Each row has a hidden score. How much does it go up from the first row of each pair to the second? 20 means little or no change, 40 a big rise and 0 a big fall. The score is a weighted sum of the row's numbers plus the product of two more (or one squared), each taken from its middle value.
[0.7 -0.3 -1.3 0.0 1.7 0.7 1.0 1.7 0.6 0.4]
[-0.7 0.5 0.1 0.8 -2.0 -0.2 -0.1 -1.3 -0.3 -0.1] -> 19
[0.4 -0.9 0.2 -1.7 0.7 0.2 1.5 1.3 2.8 -2.5]
[0.9 -1.6 1.1 1.2 0.4 0.0 1.1 0.2 -1.7 -0.5] -> 29
[0.3 -1.2 0.5 -0.4 1.1 -0.5 1.1 0.6 1.5 -1.8]
[-0.4 0.5 -1.3 0.7 -0.9 0.6 0.1 -0.8 -0.6 0.7] -> 19
[0.5 -0.1 0.1 0.2 0.5 0.3 -0.5 -0.1 -0.8 1.0]
[0.1 -0.1 0.7 1.2 -1.6 0.5 -1.0 0.6 -0.4 -0.3] -> 19
[0.9 0.1 1.5 -1.1 0.1 1.7 0.3 0.6 0.5 -0.7]
[1.2 0.4 2.2 -0.5 0.4 0.7 -0.2 0.7 -0.7 -0.3] -> 21
[0.1 0.4 -0.7 0.7 -1.5 1.4 0.1 -1.3 0.9 1.9]
[-0.4 -0.2 -0.9 1.6 -0.3 -1.0 -1.5 0.3 0.0 -0.3] -> 9
[1.2 -0.1 0.5 -0.3 0.8 0.0 1.6 -1.5 1.4 -0.2]
[0.2 0.2 0.4 0.9 -1.5 0.8 1.0 -2.0 -0.1 -0.1] -> 17
[-0.8 -1.5 -1.0 -1.0 -0.5 -0.1 -0.1 1.3 0.9 -1.6]
[0.0 -0.6 -0.4 -0.1 0.4 0.3 1.3 0.4 -0.4 -0.8] -> 22
[-0.8 -0.3 -0.4 0.5 -0.9 0.5 0.2 -0.8 -1.6 0.5]
[-0.1 0.3 0.3 1.5 -1.2 -1.4 -1.3 0.6 0.1 0.1] -> 23
[0.6 0.5 0.1 1.0 -0.3 -0.6 -0.8 1.2 -0.7 -0.8]
[-0.5 -1.2 -1.3 0.0 0.2 -0.2 -0.6 0.1 -1.3 0.3] -> 19
[0.4 1.6 -1.1 2.2 1.0 -2.0 -0.2 -0.2 1.0 1.0]
[-0.1 -0.7 -2.4 -0.7 0.8 -0.8 0.7 2.3 2.3 -1.8] -> 20
[1.9 -0.3 1.8 0.1 -1.2 1.4 0.2 -0.6 -0.2 -1.3]
[1.3 0.4 0.9 1.4 0.1 -1.1 -1.4 1.0 0.4 0.3] -> 19
[0.2 -0.1 -0.6 0.3 0.6 -0.5 -0.4 0.4 -1.4 1.1]
[-0.9 -0.1 -1.8 -0.8 0.0 -1.2 -0.3 1.9 0.8 -2.5] -> 21
[0.5 -0.8 1.1 -0.1 -1.2 0.4 0.0 -2.0 -0.3 -0.1]
[0.5 0.3 1.6 -0.8 -0.4 0.8 -1.4 1.2 1.0 -1.0] -> 13
[-0.8 0.7 0.9 -1.7 -0.5 0.8 -1.8 0.2 1.3 0.0]
[-1.5 0.0 -2.1 1.7 -1.4 0.0 1.2 -1.7 -0.7 0.6] -> 25
[-0.4 -0.1 0.4 -0.7 1.1 -0.2 -1.6 -0.1 -1.2 1.5]
[-1.4 -2.1 -1.7 -1.6 0.5 -0.7 -0.1 1.3 1.1 -2.8] -> 15
[1.1 0.3 0.5 -1.4 1.7 -0.4 -0.9 1.0 0.9 -0.8]
[-0.2 0.1 0.9 -0.9 -0.4 1.0 -0.6 -1.2 -0.6 1.7] -> 19
[-0.1 -0.9 -0.1 0.6 1.2 0.7 1.0 0.8 -1.9 -1.0]
[-1.1 -0.1 -1.8 -1.1 -0.2 0.2 0.3 -1.5 0.5 0.7] -> 19
[-0.4 0.9 0.3 1.7 0.5 -1.7 -1.0 0.6 -0.8 -0.1]
[-0.5 0.0 -1.1 1.0 -1.8 0.2 0.1 -1.5 -0.4 1.1] -> 23
[-0.1 1.6 -0.4 -1.7 -0.4 -1.5 -2.2 0.9 1.4 -1.2]
[-1.7 -0.8 1.0 0.5 -1.8 0.5 -0.5 -1.3 -0.7 -0.5] -> 20
[-0.9 -0.4 0.3 0.6 -1.3 0.2 -0.3 0.4 -0.4 -0.1]
[-1.3 1.1 0.4 -0.2 -1.4 0.8 -0.9 -1.6 0.5 0.9] -> 25
[-0.1 -0.1 -0.5 0.3 -0.1 1.1 1.0 -0.6 0.7 1.3]
[1.1 0.6 1.5 -1.4 1.0 -0.1 -1.3 0.7 1.7 -0.1] -> 17
[0.2 0.0 0.7 0.6 -1.0 0.9 0.2 -1.6 0.0 0.0]
[-0.6 1.2 -1.9 0.5 1.0 -1.7 -1.5 -1.5 0.6 0.8] -> 20
[-0.8 -0.2 -2.0 -0.5 -0.9 0.4 0.2 -1.3 0.5 -0.5]
[0.4 -0.7 1.3 0.3 0.3 0.7 -0.2 1.0 -1.1 0.2] -> 18
[-1.0 -0.4 0.3 1.0 -0.8 -0.3 -0.2 0.3 -0.1 -0.4]
[-0.8 1.3 -1.0 0.9 -1.6 0.0 0.2 -1.8 0.8 0.5] -> 32
[0.6 -0.6 -0.9 0.5 0.0 0.0 0.1 -0.5 0.2 0.8]
[-1.0 0.2 0.4 0.3 -1.0 -0.2 0.1 -1.5 1.6 0.4] -> 22
[-0.2 1.1 0.3 -2.3 0.2 0.1 -2.3 2.0 2.3 0.4]
[-1.1 -0.7 0.2 1.0 -1.1 1.1 0.1 -1.4 -0.9 -0.1] -> 19
[-0.7 -0.4 -1.3 -1.0 1.1 -1.0 -0.1 0.6 1.5 -1.6]
[0.0 0.3 0.0 -0.5 -0.4 0.5 0.0 -1.0 -0.1 1.0] -> 22
[0.5 0.4 -0.6 -0.5 1.2 0.6 0.1 1.3 0.7 0.4]
[-0.1 0.1 -1.0 0.2 0.6 -0.6 0.6 -0.6 0.9 0.7] -> 23
[-0.2 -0.4 -0.5 0.6 0.7 0.7 0.7 0.5 -0.9 -0.5]
[-0.9 -0.4 -0.7 -0.9 -0.9 0.9 0.7 -1.3 0.6 -0.1] -> 22
[-0.9 -0.4 -1.2 0.5 0.3 1.2 -0.2 -0.5 -1.0 0.7]
[1.5 -0.3 0.8 0.2 0.9 -1.2 1.1 -0.6 0.1 0.1] -> 25
[-0.7 -0.1 -1.2 -0.3 0.7 0.4 -0.3 0.7 -0.2 0.3]
[-0.2 -0.9 0.9 0.5 -0.9 -0.1 0.4 -1.6 -0.7 0.8] -> 27
[0.7 1.1 1.4 -0.4 0.9 0.6 0.2 0.1 1.7 1.4]
[0.3 0.5 0.6 0.3 -0.3 -0.3 0.0 -0.5 -1.7 0.2] -> 13
[0.0 0.3 -0.3 -0.4 -0.6 1.2 1.8 -1.5 -0.7 0.9]
[-0.7 -0.1 0.2 0.5 -0.8 0.5 0.7 -1.6 -0.7 1.1] -> 18
[0.4 0.3 1.7 -0.2 -0.6 0.8 -0.6 -1.7 0.1 1.0]
[0.5 0.7 1.1 2.5 0.2 -1.5 -0.6 0.8 0.3 -0.9] -> 22
[1.8 0.4 1.0 1.0 1.9 -1.0 -0.6 1.0 0.3 0.3]
[0.3 0.9 0.2 2.4 -0.6 -0.9 -0.9 0.4 0.4 -0.9] -> 18
[0.0 0.4 0.1 -0.1 -2.3 0.9 0.8 -1.2 -0.8 1.0]
[0.5 0.3 1.9 -1.0 -0.4 -0.1 -1.3 1.5 -1.0 0.4] -> 8
[0.6 -1.2 -0.3 -0.7 -0.1 0.9 0.4 1.4 -0.4 -0.1]
[0.5 0.2 1.1 2.5 0.5 -0.3 -0.2 0.4 -0.2 0.1] -> 33
[0.4 0.5 -1.2 1.1 -1.0 -0.3 -0.2 1.3 -0.2 -0.5]
[-0.5 1.1 -1.1 -0.8 0.6 -0.8 -0.7 -0.5 -0.2 1.5] -> 17
[-1.0 -0.8 0.5 1.2 -1.5 0.1 -0.3 -1.1 0.3 0.5]
[0.8 -0.3 -0.7 -0.6 -0.3 -0.7 0.8 0.3 0.0 1.4] -> 25
[0.3 0.1 0.6 -0.7 -0.5 0.8 1.4 -1.3 1.0 0.4]
[-1.8 -1.1 -1.4 -1.1 1.3 -0.7 0.4 1.2 0.9 -2.4] -> 12
[-0.1 -0.3 1.1 -1.6 1.1 -1.4 -0.1 0.0 1.2 -2.1]
[-1.7 -0.8 -0.9 0.8 -0.7 -0.8 1.0 -1.1 0.3 1.0] -> 17
[0.5 0.4 0.0 -0.4 0.3 0.0 -0.3 1.4 -0.3 0.6]
[0.3 0.7 -0.8 -2.0 1.6 -0.8 0.9 1.4 2.7 -2.2] -> 29
[-1.2 0.2 0.5 1.0 -2.0 -1.0 0.3 -1.6 0.3 0.0]
[0.1 -0.8 -0.1 0.1 0.8 0.4 0.1 0.7 -0.6 -0.4] -> 18
[-0.3 -0.3 0.4 -0.7 1.0 0.0 0.3 0.4 -0.9 -1.2]
[-1.4 -0.5 0.1 0.8 -0.1 -1.2 -0.1 -1.0 -0.8 0.5] -> 23
[-0.6 -1.4 -1.7 -0.3 0.0 0.8 0.7 0.7 -1.1 -1.0]
[-0.4 -0.2 -0.2 -1.8 1.7 -1.4 0.6 0.6 1.7 -2.6] -> 25
[0.2 -0.3 0.1 -1.8 0.5 2.1 -0.5 0.1 1.3 -0.2]
[0.1 1.6 0.0 -0.6 -1.2 0.3 -0.1 -1.8 0.0 1.3] -> 30
[-0.3 0.5 0.6 0.7 -2.0 0.8 -0.3 -1.9 -1.1 0.8]
[0.0 -1.1 1.8 0.7 1.7 0.8 1.8 0.8 -0.1 -0.4] -> 33
[-0.5 -1.3 0.9 1.0 -1.5 0.2 0.3 -1.6 -0.5 -0.1]
[2.1 -0.4 1.1 -1.0 1.3 1.9 1.2 1.7 -0.9 -1.0] -> 9
[0.6 0.2 -0.3 -1.1 1.3 -0.5 -0.1 0.5 0.2 0.7]
[1.2 -0.7 1.7 0.0 0.1 0.6 0.4 0.8 -0.1 -1.4] -> 24
[-0.2 0.1 0.2 2.8 -0.5 0.6 0.5 -1.3 0.3 1.4]
[0.7 0.1 -1.3 0.6 0.1 -0.2 0.5 0.5 -2.2 -0.7] -> 9
[-0.8 0.5 -3.0 0.7 0.1 -1.4 -0.4 -0.3 0.4 0.8]
[0.3 -0.7 0.1 -0.4 -1.0 0.3 0.2 0.6 -0.9 -0.8] -> 6
[-1.2 0.2 -1.2 0.0 -1.5 -0.9 -0.4 -0.9 -0.6 2.4]
[-0.2 0.6 -0.6 -0.2 0.5 -0.9 -0.6 -0.6 -0.6 0.8] -> 13
[0.1 -0.4 0.1 0.7 0.2 0.1 -0.1 -0.3 -1.3 0.9]
[-0.5 -2.1 -0.3 1.0 0.2 0.7 1.1 0.1 -2.1 -1.0] -> 29
[-1.1 2.0 -0.4 0.1 -1.1 -1.4 -2.3 0.3 0.8 0.7]
[-0.1 -0.5 0.7 -0.8 0.5 -0.1 0.5 0.9 -1.1 -0.9] -> 9
